In the data rows, the value 128 means zero.
Here is a table of points, one per row:
[ 65 155 164 162  99 143  69 168 100  83 162 108 177 161 105 159 140  86  71 135 168 147  44  92 170 146 146 155 129 143 142 159 134 125 124 106 105 117 154 119 137 165 114 109 110 161 159 115 113 157  96 174 174  94 137 186 180 117 117 120 159 154 143]
[ 91 126 158 108 159  93 137  52 116 140 160 159 110 104 151 154 238 161 115 121 166  99 122 164 105 148 107 169  85 162 117 163 100 176 165 147  81 138 120 128 124  86 148  92 112 124 127 111 156 118 114  63 101 119 158 138 110 126  89  68  96 137 114]
[137 127 129 140  96 124 153  80 113 152 191 112 120 110 168 145  75 172  88 140 115 187 103 102 130 147  92 126  97 100 144 141 158 135  77 179 143 121  72 108 101 148  94 109 135  78 202 180 120  83 130 152  83 157 133  78 159 126 198  89 137 132 177]
[112 125 128 163 162 112 149 129 131 141  95 122 201 104 136 121 120 181 144 142 165 100 146 133 110  87 147 101  98 161 181 144 169 159 111 145 147 170  86  58 155 144 114 122 146 128  32 120 104 128 168 127 199 102 151 141 142 151 179 130 125 139 156]
[122 118 151 151  71 140 138 124 164 157 127 170 163 112  93 118 135  79 101  91 171 147  70 184 156 152  89 105 161 109 134 113 108 111 139 122 163 130  80 140  85  93 136 146 169 136  97 125 181  50 181 140 130 146 127 193 113 128 142 164  84  98 110]
[151 102  95 120 106 103 126 118 151  92  93  87 144  77 141 137 118  73 150 144 155 119 119 108 117 164 117 178 180  89 141  76  54 154  58 163  92 123 124  64 144 134 176 143 123 154 130 135 126 165  98  55 164 127  72 107  98 142 141 104 131  94 121]
[143 128 130 126 110 102  97 129 110 136 166 138 119 134 122 120  92 121  87 138 131 146 115 158  80 176 210  93 133 120 119 122 155  68 126  73 196  43 171 137 147 128 140  92 111 128  68 148 119 212 178 136 133 137 132 104 184 148 158  65 120 130  91]
[123  79 125 106 155 118 180 154 124 115 111 155  82 164 165 159 101 127 160 104 126  92 102 159 121 142 136 122  79 155 129 109  91  84 154 108 129 152  87 136 127 134 123 126  67  98 194  74  82 144 165 110 184 149  82 133  90 133 145 128 137  98 217]
[ 90 129  91 149  82 134 180 144  88 125 129 184 155 123 119 183 111  76 139 140  99 123 143 148 131 143 134 127 116 106 173 109 134 167 172  85 108  64 135  97 141 182  63 111 138 174 142  71  81 118 135  92  92 157 136  52 152 104 119 183 119 143  86]
[146 155 125 141  94 154 147 123 131 121 154  81 154 149  92 111  89 125 185 111 101  52 132 154  91 121 159 110 176 152  51 189  97 148 184 132 126 136  98 165 106 131 128  81 148 196 155 185 117 120 126 119 150 134 132 142  36 120 153  89 147 157 163]
[137 144 140 147 128  94 111 165 147 119  97 186 128 122 225  95 121 132 157 165  92 206 122 160 135 138 138 119 150 158  92 162  86 139 122 140 112 145  91 132  93 196 125 112 140  88 110 104 174 171 151 189 101  67 166 123 157  80 111 136 130 186 110]
[134 165 104 136  88 116  74 157 159 128  91 154  83  96 107 116 158 133 104 138 120 110 104 133 177  92 130 140 161 129 119 117 135 187 159 147 207 130 159  95  85  53 107 180  91  93 117  97  95 126  92 103 122 121 122  71 102  96 145 115 154 144 193]
[155 141 128 152 119 136 183 109 138 154 132  66  92  96 143 191 138  86 143 103  80 140 112 154 154  90 176 160 107 110 104 153 202 119 137 129  61 162 155 166 149  97 128 135 196 121  89 152 103 147 123 110 135 116  34 139 120 118  69 121  69 129 183]
[181 119 118 112 137 104 106 124  56 178 176 147 120 175 159 142 110 102 135 187 172 175 118 116 133 139 144 120 122 105 130 121 163 134 121 177 174 164 152 143 145 166 157 212 130 169 124  90 139 115 140 107 104 119 203 106  89 172  99 153 132 166 139]
[151  93 167  89 191 182 107 136 173 168 152 103 147 135 107 161 107 173 109 104 121  76 175 117 165 144 131 168 156 132  84  33 124 181 149  83 103 164 122 103 122 160 132 115 116 105 126 176 136 139 147 159 125 115 193  81 119  94 152 154  78 101 130]
[103 116 104 103 149 188 131 145 117 164 103  70 134  53 172  98 137 136 100  68 189 122 193 158 148 140  84 106 143 150 141  77 116 148  73 137 166 108 150 186  76 127 131 114 119 181 157 112  97 161 125 135 139 176 139 111 174  98 111 142 148 154 118]
[152 145  83 158 134 139 131 143 115  62 152 104  70 187 163  94 130 167  61 117 124 123 175 108 156 114  95 161 138 105  94 160 111 132 111 146 129 101 141 125 133 107 120 124 108 170 118 120 155 105 168 103 171  67 101 104 173 167 144 208  97 107 144]
[132 130 133 118 128 171  84  88  74 139  49 155 157 180 109  80 166 110 129 133 196 181 161  89 116 147 133 157 131 136 145 170 135 110 115 123 108 115 137 137 184 125  98  69 119  94  94 160 122 103 133 183 125 150  96  76  92 102 122 143 147 124 164]
[112 114  42 108  82 122 160 114 199 120 140 124 124 146 125 135 168  97 175  94 160  96 146  47 178 122 192 113 166 146 129 176 170 148 114 108 145 199 119 160 109 144 140 118 119  80 147 135 147 125 123  99  76 122 120 182 134 150 136 130 127  92  95]
[144 165 176  95 153 140 134 139 104  91 154 148  92 113 114 141 110 116 113 179  81 133 162 133 127  86 133 152 181 128 171 140 143 149  88 114 150 127  94 202 175 104 108  84 152  67 155  98 136 128  90  88 164 114 172 187  77 118 128 124  90 112  99]
[ 99  70 146 121 124  90 125 105  67 110 111 141 117 156  99  71 119 125 124 127 114 100 146 121  97 122 113 115 128 149 125  96 141 160 143 100  93 144 132 117  98  77 126 210 166  80 156 145 211 197  94 148 132 173 106 135 148 142 158 154 107 159 132]
[128 133 142 151 130 105 109  69 156 160 122 112 103 161 148  76 174 124 173 111  68 129 125 112 165 145 115 136 104 114 162 105 104  55 138 144 138 109 157 154 139 159 144 121  96 178 110  92 108 106  70 167 163 168 163 123 141  88 216 136  96 160  74]
[102 140  80 182 165 120 147 112  99 166 136 129 100 119  96 128 104 152 136 172 128 131  89  96 184 109  83  83 111 154 121 115  69 125  81  87  79  95 112 127 109  67 156 159  97 143  72 151  84 181 157 137  95 129 170 140 126 117 118 163 168  86 113]
[159 105  92 106 183 131 143 154 121 100 114  70 134 123  89  65 103 118 140 123  96 154 135 161 131 138 108 120  77 142 129 154 143 112 142 118 137  77 123  68 120 160 126 121 129 108  89  92 130  80  40 187  47  98 151 168 120 172 102  89  90 165 145]
[127 193 179 129 203 121 145 197 149  68 111 177 124 105  90 192 159 119 145 136 112 147 158 144  91 149 155  76 119 170  96 122 171 121 114 159 114 156 113 143 144 141  99 161 117 181 139 187 167  87  98 142  88 140 103 148 117 144 149 102 146  97 121]
[190  79 159 121 149 158  82 124 125 130 151 159 190 101 132 137 138 150 140 141  98 124 154  99  67  88 112 114 157 124 132 135 124 107 152 150  77 135 190 134 101  92 156 127 119 106 154  72  56 103 173 172  75 138  72 163 128 163 142 150 132 131 118]
[ 92 113 128  68 124 117 183 137 176 133 149 118 137  96 113 104 133 114 127 143 103 128 142 125 136 136 111 176 158 111 113 163 125  73 200 162 153 114 140 129 188 138  97 211 177 116 146 176  98 122 150 131 175 140 139 131 153 141  61  85 194  99  91]
[120 151 115 182 102 129 101  99 138  99 104 147  90 155 132  86 104 124 105 168 133  97 110 144  62 140 117  97  84 106 111  93 114 120 106 117 138 207 178 117 123 122  87 104 162 122 153 134 137  66 109 113 152 116 106 136 144 137  36  91 180  89  70]
[111 132 167  75 109 143 123 141 124 163  89 107 140 169 125 154  93 188 116  53 116 163 135 152 107 101 116 126 118  88 188 130 118  97 154 115 139 146 147  84 150 119 197 128 123 139 117 154 147 143 112  54 103 106  94 174 129  97 131 163 185 112 108]
[129 147 141 121 106 112  84 161 177 126 121 109 131 114 101 168 149 171 169 111 138  91  84  69 100  74 116 113  76  85 122  90 147  93 113 128 129  48 102 165 131 138 168 105 107 121 160 129 199 140 150 147 139 141 133  68 133 150  68 142 116 145 115]
Along one direction, these points spread out more than along any other. Take the direction at right angles to it along which they spread out most. Go by this last direction. How far along it is each point below, from 0 to 99? 50 is the average, and the first point above lies past it. One standard deviation of the points above along it is 16.
[ 99  70 146 121 124  90 125 105  67 110 111 141 117 156  99  71 119 125 124 127 114 100 146 121  97 122 113 115 128 149 125  96 141 160 143 100  93 144 132 117  98  77 126 210 166  80 156 145 211 197  94 148 132 173 106 135 148 142 158 154 107 159 132] -> 43
[ 92 113 128  68 124 117 183 137 176 133 149 118 137  96 113 104 133 114 127 143 103 128 142 125 136 136 111 176 158 111 113 163 125  73 200 162 153 114 140 129 188 138  97 211 177 116 146 176  98 122 150 131 175 140 139 131 153 141  61  85 194  99  91] -> 58
[159 105  92 106 183 131 143 154 121 100 114  70 134 123  89  65 103 118 140 123  96 154 135 161 131 138 108 120  77 142 129 154 143 112 142 118 137  77 123  68 120 160 126 121 129 108  89  92 130  80  40 187  47  98 151 168 120 172 102  89  90 165 145] -> 78
[152 145  83 158 134 139 131 143 115  62 152 104  70 187 163  94 130 167  61 117 124 123 175 108 156 114  95 161 138 105  94 160 111 132 111 146 129 101 141 125 133 107 120 124 108 170 118 120 155 105 168 103 171  67 101 104 173 167 144 208  97 107 144] -> 37
[103 116 104 103 149 188 131 145 117 164 103  70 134  53 172  98 137 136 100  68 189 122 193 158 148 140  84 106 143 150 141  77 116 148  73 137 166 108 150 186  76 127 131 114 119 181 157 112  97 161 125 135 139 176 139 111 174  98 111 142 148 154 118] -> 17
[146 155 125 141  94 154 147 123 131 121 154  81 154 149  92 111  89 125 185 111 101  52 132 154  91 121 159 110 176 152  51 189  97 148 184 132 126 136  98 165 106 131 128  81 148 196 155 185 117 120 126 119 150 134 132 142  36 120 153  89 147 157 163] -> 54
[127 193 179 129 203 121 145 197 149  68 111 177 124 105  90 192 159 119 145 136 112 147 158 144  91 149 155  76 119 170  96 122 171 121 114 159 114 156 113 143 144 141  99 161 117 181 139 187 167  87  98 142  88 140 103 148 117 144 149 102 146  97 121] -> 77
[151  93 167  89 191 182 107 136 173 168 152 103 147 135 107 161 107 173 109 104 121  76 175 117 165 144 131 168 156 132  84  33 124 181 149  83 103 164 122 103 122 160 132 115 116 105 126 176 136 139 147 159 125 115 193  81 119  94 152 154  78 101 130] -> 23
[129 147 141 121 106 112  84 161 177 126 121 109 131 114 101 168 149 171 169 111 138  91  84  69 100  74 116 113  76  85 122  90 147  93 113 128 129  48 102 165 131 138 168 105 107 121 160 129 199 140 150 147 139 141 133  68 133 150  68 142 116 145 115] -> 43
[ 90 129  91 149  82 134 180 144  88 125 129 184 155 123 119 183 111  76 139 140  99 123 143 148 131 143 134 127 116 106 173 109 134 167 172  85 108  64 135  97 141 182  63 111 138 174 142  71  81 118 135  92  92 157 136  52 152 104 119 183 119 143  86] -> 48
